A single turn carries every row of the set below to another of its rows. Some are shown first; where does it send the rows asked next?
fitus: 4	-2	-6	4	14	-5	0	16	10	-6	12	1
Ladoz: 13	-8	-7	2	1	-13	11	12	9	7	23	1
doto: 17	-11	-14	8	8	-2	9	10	4	-4	16	-3
Dite: 10	11	-3	-5	4	-4	-6	-2	11	5	31	-2
Sor: 9	6	-5	2	-4	5	-5	3	-6	-14	14	-8
mavi: 15	2	-4	1	11	0	-8	-12	3	4	25	2
Nebed: 2	8	-10	-4	9	12	5	5	7	-4	16	12
Feda: 14	7	-12	-4	-10	1	-7	4	-1	-10	17	-8
Dunun: -10	3	-8	1	7	-5	5	-2	2	-3	16	11
Dat: 1	0	6	-4	-7	-10	0	0	1	7	19	10
teg: 22	-4	0	-3	10	-6	-7	2	9	6	13	-1
bemuf: 7	4	-2	2	-10	-9	-1	10	-1	-7	21	-12
rul: 10	-13	-7	4	-8	-1	4	-4	-4	3	12	7
bebiz: 12	-9	-15	6	3	-7	2	17	8	-5	15	3
sadi: 7	-4	-1	4	14	-12	7	4	4	8	27	5
Mefog: 19	0	-6	-3	8	-5	-11	-3	9	7	22	5
duf: 11	-11	-14	10	3	1	3	13	6	-5	17	-2
mafe: -4	8	-11	-5	2	3	0	5	6	-5	18	15
vot: 4	10	5	-11	-1	0	8	-2	-4	4	18	8
fakim: 11	5	-8	0	-6	12	-8	4	2	-9	14	-7
dev: 2	3	-8	-1	1	-1	18	14	-1	-6	19	0
Viban: 11	13	3	0	10	0	-6	10	4	-4	23	-8
Fos: 6	-11	0	1	-3	-4	5	-4	-7	2	9	13
muzuv: 3	-2	-10	-2	-8	-7	9	-7	-9	-2	13	-3
timus: 19	9	-6	-11	-3	2	-1	-5	1	-3	14	-9
Nov: 1	10	-3	-8	-2	1	6	16	10	-5	18	5
refe: 16	-3	7	-2	-5	-8	2	6	-6	0	14	-7
mol: -1	5	-12	-1	5	11	-1	-1	8	-1	19	11
pega: 14	-6	-4	4	7	2	-10	-7	7	8	21	7
bude: 7	-8	-8	0	-12	-9	2	-4	-6	2	14	8

Viban turns into -> sadi
Dunun turns into -> muzuv
And these:
mafe turns into -> bude
Dat turns into -> bemuf
pega turns into -> duf
Nebed turns into -> Fos

A single turn carries every row of the set below to another of its rows. Some are shown first; where does it send the rows asked next?
mozi: 6	7	8	-8	-3	-3	0	-5	-1	-6	-11	-1	5	9	-5	2	17	0	0	3	2	12
novo: -6	-5	8	6	-4	0	-15	0	-1	-4	8	-5	-8	0	-7	3	-8	7	-2	2	3	9
vuf: 10	-1	-6	8	5	-9	4	5	11	4	-4	-2	-3	-10	-2	7	3	5	-7	-16	-9	6
sepef: 1	-5	14	-12	-1	6	-13	-3	0	1	-1	-6	-7	3	-8	7	-7	7	-2	-9	6	8
norad: 2	-2	8	-9	-7	-2	-4	1	0	-4	-11	-1	10	9	3	-9	12	1	3	6	3	4
zelo: 4	7	0	-13	2	3	-2	-9	8	-7	-5	0	8	8	0	13	18	-4	2	3	5	5
sasa: 12	-4	-7	0	-2	0	6	0	7	14	-7	9	1	-6	-1	-5	-10	3	3	-16	-6	-4
goso: 18	-6	-4	12	-8	-6	6	-7	12	7	-6	6	-3	-8	0	-2	-4	1	-3	-7	-2	6
duka: 8	-1	-9	7	7	0	6	8	10	12	-1	0	-2	-12	-2	7	-3	3	-1	-13	-10	4
sivag: -4	15	16	0	1	7	4	-3	-3	1	-1	3	3	4	-6	6	2	-3	3	12	9	1
figo: -1	0	8	-2	-9	-6	-19	-1	3	-1	1	1	-6	3	-2	2	-4	0	8	-9	17	-1
suv: -7	13	13	-4	5	7	1	2	0	3	1	2	6	3	-2	9	4	-5	6	8	10	-6
sofe: 13	-10	-8	0	-1	-2	4	-7	12	7	-6	6	1	-5	-1	-3	-9	5	-5	-14	-9	-3
lobi: 16	2	-5	7	-1	-2	8	4	13	15	-4	4	-2	-13	2	7	0	-4	5	-14	2	2
mizud: -4	10	17	-8	1	10	3	-3	-4	4	-4	4	6	6	-4	1	-2	-2	4	9	8	-5
kuf: -2	-9	7	-8	-2	8	-17	-3	9	3	6	-5	-2	-1	3	11	-6	0	2	-4	12	-2
balu: 9	0	-15	4	2	-11	0	-3	13	2	-2	7	0	-5	-1	5	-2	3	-1	-19	-6	-5
pibud: 7	3	-15	11	1	-7	3	2	8	8	0	9	-1	-8	-4	1	-6	2	4	-14	-7	-3
tuteb: -8	14	10	-3	1	5	-1	-4	-4	-1	0	8	6	8	-6	1	-2	-3	6	8	9	-8
vugov: 17	-6	0	7	-2	-7	4	5	14	11	-8	-1	-1	-12	6	4	3	-1	-2	-14	1	4
Muzoz: -11	13	11	-4	7	7	1	1	-4	0	2	2	6	5	-6	5	-1	1	2	9	2	-5
zamob: 17	1	-3	10	-4	0	10	-3	6	12	-6	7	-5	-9	-6	-2	-6	2	0	-10	-5	7
zovu: 2	4	5	3	-6	0	-14	-12	5	-4	7	1	-11	2	-9	14	-4	0	2	-2	13	8
nogo: -3	-2	-4	-8	3	7	-3	-8	8	-8	1	-1	10	7	1	8	11	0	-2	12	-4	3
puza: -3	-2	-2	0	-6	-1	-6	-5	4	-8	-1	3	11	8	4	-5	9	0	3	15	1	0

Muzoz turns into -> mizud
nogo turns into -> norad
And these:
zamob turns into -> duka
figo turns into -> zovu
vuf turns into -> sofe

